Some points:
< 1.26  0.56  0.35  0.37 -0.21  0.12  0.73 -0.30  0.83 -0.37  0.14 -0.22 -0.40 -1.65  1.32 -0.34 -0.32  0.06  0.69 -0.72 -0.73 -0.92 -1.53 -2.07>
<-1.28  0.09 -0.97 -0.57 -0.90  0.21  1.33 -0.94 -0.03 -0.09  0.58 -1.05  2.59  0.50  0.49  0.65  1.25 -0.13 -0.26 -0.97  2.17  0.53  1.24  1.55>
<-1.71 -0.74 -0.51 -0.57 -0.58  0.87  0.78  0.46  1.35 -0.25 -0.46 -1.25 -0.37  0.04 -0.04 -0.84 -1.30  0.68 -0.88 -0.15 -2.55  0.86  0.34 -0.09>
< 0.28  0.89  0.17 -1.23 -0.48  0.08  0.91 -0.94 -0.16 -0.36 -0.12 -0.71 -0.65 -0.56 -2.24  0.17 -0.85 -2.09  0.38 -1.07  0.86 -0.08  0.78  0.01>
< 1.00 -1.93 -0.82 -1.09  0.12  0.24 -0.46 -0.70  1.13  0.63  0.52 -1.49 -1.82  0.64 -1.08  2.12  1.99  1.01  2.75  0.32 -0.44 -0.24 -0.66  0.43>
< 0.35 -0.36 -1.53  2.11  1.71 -0.66  1.02  0.25  0.67 -0.45 -0.21 -0.84 -0.05 -0.21 -0.26  0.21 -0.14  0.17  2.16  0.79 -0.77  0.19  0.49 -0.68>
< 0.31 -0.72  0.35  1.00 -0.53 -1.42  1.07 -2.14  1.84  0.60 -0.31 -0.57 -1.19 -0.51 -0.26  0.05  0.28 -0.42 -0.17 -1.99 -1.39 -0.32 -0.63  0.59>
< 1.36 -0.01 -0.41  0.65  0.20  1.67  0.44 -0.18  2.11  1.98 -0.28  1.65 -1.06  1.28  1.61  0.73  0.47 -0.50 -1.87  0.20  0.75 -0.53 -0.09  0.06>
<-1.47  1.90  0.85 -0.24  1.43  3.41  1.80 -0.76  1.23  1.39  0.87  0.06 -0.30  0.40  1.68  0.67  3.08 -0.80  0.22  0.60  0.12  1.15 -1.38 -1.56>
<-1.61 -0.89  0.07  1.16  0.35  1.96 -0.04 -1.85  0.35  0.24  0.10  0.59  0.63  2.47 -0.90  0.26  1.75 -0.23  1.04 -0.68 -0.39 -1.86  0.55 -0.59>
<-1.38 -0.57 -0.22 -0.33 -0.01 -0.76  1.57  1.58  1.68  0.90  0.44  0.20  0.04 -0.15 -2.54 -0.98  0.78  0.52  1.10  1.01  2.42 -1.00 -0.79 -0.18>
< 0.27 -0.48 -0.60 -0.92 -1.25  2.89 -1.54  0.74 -0.59  0.31  1.53 -0.66 -1.48 -0.93 -1.37  0.42 -0.53  0.24  0.78  0.50  0.57 -0.31  0.56  1.06>
<-0.25  0.01  2.33  0.33 -0.07  0.31  0.31 -0.99 -0.98 -0.16  0.37  1.15 -1.15 -0.17  1.45  0.91  0.04  2.64  0.91 -0.27 -0.17 -0.52  1.06 -1.14>
< 1.64  0.17 -0.51  0.73  0.41  0.00 -1.52 -0.35  1.22  2.41  0.10  0.38  1.70  0.21 -1.18 -0.34  0.58  0.18  0.95 -3.24 -0.47  1.06  0.17  0.21>
<-0.05  0.18  0.67  0.82  1.33 -0.04 -0.95 -0.74  1.04 -1.84 -1.30 -1.08  0.23  0.16 -0.32 -0.31 -0.11 -0.31 -0.06 -0.74  1.71  1.29  0.57 -1.07>
<-0.41  3.11  0.15  1.42 -0.42  0.69  0.92  0.85 -0.15  0.31 -0.84 -0.85 -0.03  1.58  0.39 -0.25  1.54  1.38  0.77 -0.18 -0.54  1.50 -0.53 -0.96>
<-0.84  0.32  0.35 -0.98  0.97  0.77 -0.76 -2.14  0.88  0.67 -0.39  0.44 -0.41  1.30  0.18 -2.00  0.44 -1.13  0.38 -0.42  0.03  0.74  0.37 -1.19>
<-0.81 -1.54 -1.33 -0.32  1.07 -1.27  0.30 -1.12 -0.03 -0.22 -0.19 -0.15 -1.43  0.76  0.50 -0.73  1.03 -0.61 -1.41 -0.69 -0.76 -0.31 -0.44 -1.72>
<-0.88  0.50 -2.00  0.16  0.65  0.83  1.64 -1.03  0.39  0.77  1.19  0.91  0.32 -2.55 -0.03 -1.20  0.97  0.86  1.47 -1.22 -0.68 -0.73  1.66  0.38>
<-1.88  1.13  1.18 -0.97 -0.22  0.96  1.48 -0.08  1.13 -0.83 -0.12  1.28 -0.82 -0.43  0.37 -0.04  0.33 -0.61  1.25 -0.75 -0.69  0.88 -0.89  0.86>
< 0.38  0.11  1.35 -0.06 -0.14  0.63  1.02 -0.40  0.64  0.31 -0.52 -0.65 -0.69 -1.67 -0.77 -0.96  1.46  0.87 -1.63 -0.66 -0.87  1.50  0.57  0.13>
<-0.24 -1.99 -0.23  1.13  0.11  0.53 -0.77 -0.64 -0.42 -1.15 -1.17  1.30 -0.35 -1.11 -0.06  1.22 -0.83 -0.25  0.06  1.23  0.77  0.90  0.99  1.00>
<-0.85  0.64  0.52  0.63  1.26  1.14  1.37  0.23 -2.02  1.95  2.19 -0.72  0.15  0.41 -0.56  1.43  0.28  0.19  0.23  0.68  0.80  1.88 -0.64 -1.50>
<-0.63 -0.29 -0.85  0.19 -0.78  0.12 -1.61  0.03  1.36 -0.54 -0.49  0.08 -1.26 -0.19 -1.57  3.11  0.03  0.00  1.12  0.01 -1.83  1.65 -0.79 -0.68>
<-0.88 -1.39  0.22  0.26  1.37  1.70 -0.24  0.45  1.09  1.53 -3.06 -0.74 -0.09 -0.60  1.14 -1.59  0.80 -0.45  0.91 -0.76 -0.24 -0.89 -0.18  0.11>
<-1.52  1.69 -0.68  0.25  1.94 -0.58 -0.30  0.27 -0.69  0.56 -0.51 -0.33 -0.92 -0.22 -0.01 -1.10  0.86 -0.87 -0.64 -0.80 -1.69 -0.85  0.36  1.30>
<-0.44  0.26 -0.15 -0.24  0.54  1.57 -0.42  0.51  0.87 -1.13 -1.32  0.74  0.15 -1.06 -0.18 -0.04  1.79  0.30  0.16 -0.46  0.22 -1.07 -0.16  1.89>
<-1.19 -1.19 -1.13  0.65  1.29 -0.94 -0.52 -0.41  1.11 -0.57 -0.33  0.90 -0.68 -1.77 -0.11 -0.81  1.77  0.35  1.51 -1.16  0.26  0.75 -1.09 -0.08>
< 0.85 -0.75 -1.93  0.02  0.32 -0.56  0.30  0.30  0.51 -1.28  0.88 -1.36 -0.74 -0.59  0.56 -0.95  0.97  0.09 -1.51 -1.39 -0.06 -0.57 -1.05  0.33>
< 0.02 -0.29  1.38 -1.63  1.54 -0.17 -0.38 -1.53 -0.03  1.10 -0.77 -0.88  2.35 -0.60 -1.16  1.94  0.78 -0.14 -1.84  0.83 -0.52  0.30 -0.20  0.44>
< 0.95 -0.98  1.04  1.31 -0.62  1.68  1.33 -2.14  1.63 -1.23  1.06 -0.21 -0.79 -0.93 -1.01 -1.72  0.76 -1.20  1.80  1.24 -1.25  0.27  1.27  0.57>
<-0.44 -1.27  1.11  0.66 -0.04  0.86 -0.08  0.87  0.56  0.00  0.93 -0.96 -1.14  0.36 -1.60  1.47  0.12  0.66  0.33 -0.78  0.16 -2.37  1.63 -1.40>
<-0.61 -0.68 -1.36  0.77  1.21 -0.48 -0.07 -1.45 -0.05 -1.02  0.41  0.21  0.14  0.45 -1.16 -0.24  0.00 -1.23  0.22 -0.76 -1.78  0.22  1.01  0.12>
<-0.07 -1.94 -0.25 -0.49  2.13  0.53  1.57  0.85  1.56 -0.23  1.37  1.71 -0.48  0.88 -1.32  1.85 -1.53  0.24 -0.53 -1.45 -0.58  2.05  0.74  0.25>
<-0.68  1.57 -1.01 -1.75  0.28  0.42  0.57  0.24 -2.09  1.36 -1.53  0.74 -1.28  1.40  1.17  0.05  1.30 -0.19  1.33 -0.17  0.09  1.14  0.18 -0.63>
<-0.98  1.57  1.11 -1.20  1.20 -0.55 -0.51 -0.35  0.95 -0.68  0.63 -0.02 -0.46 -1.30  0.32 -0.31  0.61  1.54  0.26  0.26  1.04  0.70  1.20  0.27>
<-0.58  0.38  0.30  1.47 -0.51  0.79 -0.42 -1.17 -1.23  0.17 -0.16  0.13 -0.08 -0.61 -3.95  0.80 -0.02  0.05 -1.04 -0.24 -0.45 -0.36 -1.84  0.40>
< 0.82 -0.25  0.03  0.12  1.20  0.41  0.40  1.27 -0.18 -0.97  0.42 -0.83  0.96  1.32  0.59  0.43 -0.28  1.22  1.26  1.36 -0.60 -0.85 -1.86  1.18>
<-0.67 -2.63  0.98 -1.28  0.14 -0.40 -0.95 -0.45  0.00 -0.08  1.46 -0.31  1.20 -1.13  0.04 -1.39  1.28 -1.19 -0.15  0.07 -1.38 -0.20 -0.27 -1.08>
<-0.36 -1.33 -0.23  0.51 -1.42  1.44 -0.37  1.44 -1.01  0.07 -0.04  0.51  1.07 -1.45 -0.10 -0.08  1.48 -1.24 -0.61 -0.39  0.51  1.77  0.01 -1.37>
<-1.77 -0.32  0.38 -0.23 -0.84 -0.14  0.87 -0.59 -0.67  3.64 -0.06 -0.13 -0.17  0.47  1.30  0.62 -0.77  0.98  1.17  0.49 -1.02  0.64 -0.94 -0.30>
<-0.41 -1.61  0.68  1.80  1.71  1.89 -0.12  0.23 -0.95  0.99  0.37 -1.08 -0.80  1.21 -0.31 -0.32  1.80  1.23 -0.04 -0.44 -0.30  2.01 -0.47  0.92>
<-1.19  2.04  0.95  0.87 -0.31  0.36 -2.27  1.03  0.72  1.26  2.38 -0.84 -0.45  0.02 -0.18 -1.13  0.59 -1.00 -0.51  0.36 -0.11  0.78  1.48  0.64>
<-1.03 -1.15 -1.43  0.27 -0.35  1.20 -0.55 -1.43  0.97  0.23  1.15 -0.55 -0.72 -1.08  1.32 -0.37 -0.49  0.93 -0.25 -1.38  0.81  0.59 -1.53  0.70>
< 1.45 -0.42  1.58  0.17 -0.20 -0.59  0.01  0.87 -0.96  0.15  0.98  2.36  0.32 -0.10 -0.60 -0.35  2.56 -1.61  0.85 -1.50 -0.01  0.00 -0.56  1.63>
< 0.25  1.08 -1.10  0.41 -0.13 -0.54 -0.91 -1.36  0.36  2.32  1.12  0.77  0.23 -0.97 -0.65 -0.12  0.55 -0.45  0.46  1.68  0.57  0.35 -0.22  0.07>
<-0.43 -1.70  0.30  0.82 -1.53 -0.32 -0.28  0.55  1.42 -0.47  1.62 -0.02 -1.20  1.82 -0.43  1.07  1.09  0.73 -0.24  1.13 -1.24  1.38  1.27  0.36>
< 0.09  0.77  0.41  1.04  0.44  1.90 -0.60 -0.79 -1.21 -0.18  0.55  1.38 -0.13  0.06  0.34 -1.15  0.41  1.36 -0.02 -1.18  0.47  0.72 -0.60 -0.16>
<-1.26 -0.84  1.28  2.32  1.25 -0.72  0.68 -0.92  1.71 -0.41  0.56 -0.38 -0.50 -1.87  1.39  0.24 -0.28 -2.47  1.17 -0.93 -0.10 -0.89 -1.28  1.24>
There is one direction along which these points spread out most. Take the direction at right angles to it along which they spread out most. Go by this last direction. Where along it does each point below lie, from 0 to 99? The average is 50, and the first point in the table lies past the average. One standard deviation of the points above along it is 16.
<-1.19  2.04  0.95  0.87 -0.31  0.36 -2.27  1.03  0.72  1.26  2.38 -0.84 -0.45  0.02 -0.18 -1.13  0.59 -1.00 -0.51  0.36 -0.11  0.78  1.48  0.64> 47
<-0.63 -0.29 -0.85  0.19 -0.78  0.12 -1.61  0.03  1.36 -0.54 -0.49  0.08 -1.26 -0.19 -1.57  3.11  0.03  0.00  1.12  0.01 -1.83  1.65 -0.79 -0.68> 18
< 0.27 -0.48 -0.60 -0.92 -1.25  2.89 -1.54  0.74 -0.59  0.31  1.53 -0.66 -1.48 -0.93 -1.37  0.42 -0.53  0.24  0.78  0.50  0.57 -0.31  0.56  1.06> 20
<-0.07 -1.94 -0.25 -0.49  2.13  0.53  1.57  0.85  1.56 -0.23  1.37  1.71 -0.48  0.88 -1.32  1.85 -1.53  0.24 -0.53 -1.45 -0.58  2.05  0.74  0.25> 24
<-1.38 -0.57 -0.22 -0.33 -0.01 -0.76  1.57  1.58  1.68  0.90  0.44  0.20  0.04 -0.15 -2.54 -0.98  0.78  0.52  1.10  1.01  2.42 -1.00 -0.79 -0.18> 43
<-1.26 -0.84  1.28  2.32  1.25 -0.72  0.68 -0.92  1.71 -0.41  0.56 -0.38 -0.50 -1.87  1.39  0.24 -0.28 -2.47  1.17 -0.93 -0.10 -0.89 -1.28  1.24> 78
< 0.25  1.08 -1.10  0.41 -0.13 -0.54 -0.91 -1.36  0.36  2.32  1.12  0.77  0.23 -0.97 -0.65 -0.12  0.55 -0.45  0.46  1.68  0.57  0.35 -0.22  0.07> 48
<-1.03 -1.15 -1.43  0.27 -0.35  1.20 -0.55 -1.43  0.97  0.23  1.15 -0.55 -0.72 -1.08  1.32 -0.37 -0.49  0.93 -0.25 -1.38  0.81  0.59 -1.53  0.70> 59
<-1.19 -1.19 -1.13  0.65  1.29 -0.94 -0.52 -0.41  1.11 -0.57 -0.33  0.90 -0.68 -1.77 -0.11 -0.81  1.77  0.35  1.51 -1.16  0.26  0.75 -1.09 -0.08> 70
< 1.64  0.17 -0.51  0.73  0.41  0.00 -1.52 -0.35  1.22  2.41  0.10  0.38  1.70  0.21 -1.18 -0.34  0.58  0.18  0.95 -3.24 -0.47  1.06  0.17  0.21> 54
< 0.38  0.11  1.35 -0.06 -0.14  0.63  1.02 -0.40  0.64  0.31 -0.52 -0.65 -0.69 -1.67 -0.77 -0.96  1.46  0.87 -1.63 -0.66 -0.87  1.50  0.57  0.13> 57
<-0.88 -1.39  0.22  0.26  1.37  1.70 -0.24  0.45  1.09  1.53 -3.06 -0.74 -0.09 -0.60  1.14 -1.59  0.80 -0.45  0.91 -0.76 -0.24 -0.89 -0.18  0.11> 79
< 0.35 -0.36 -1.53  2.11  1.71 -0.66  1.02  0.25  0.67 -0.45 -0.21 -0.84 -0.05 -0.21 -0.26  0.21 -0.14  0.17  2.16  0.79 -0.77  0.19  0.49 -0.68> 48
<-0.68  1.57 -1.01 -1.75  0.28  0.42  0.57  0.24 -2.09  1.36 -1.53  0.74 -1.28  1.40  1.17  0.05  1.30 -0.19  1.33 -0.17  0.09  1.14  0.18 -0.63> 56
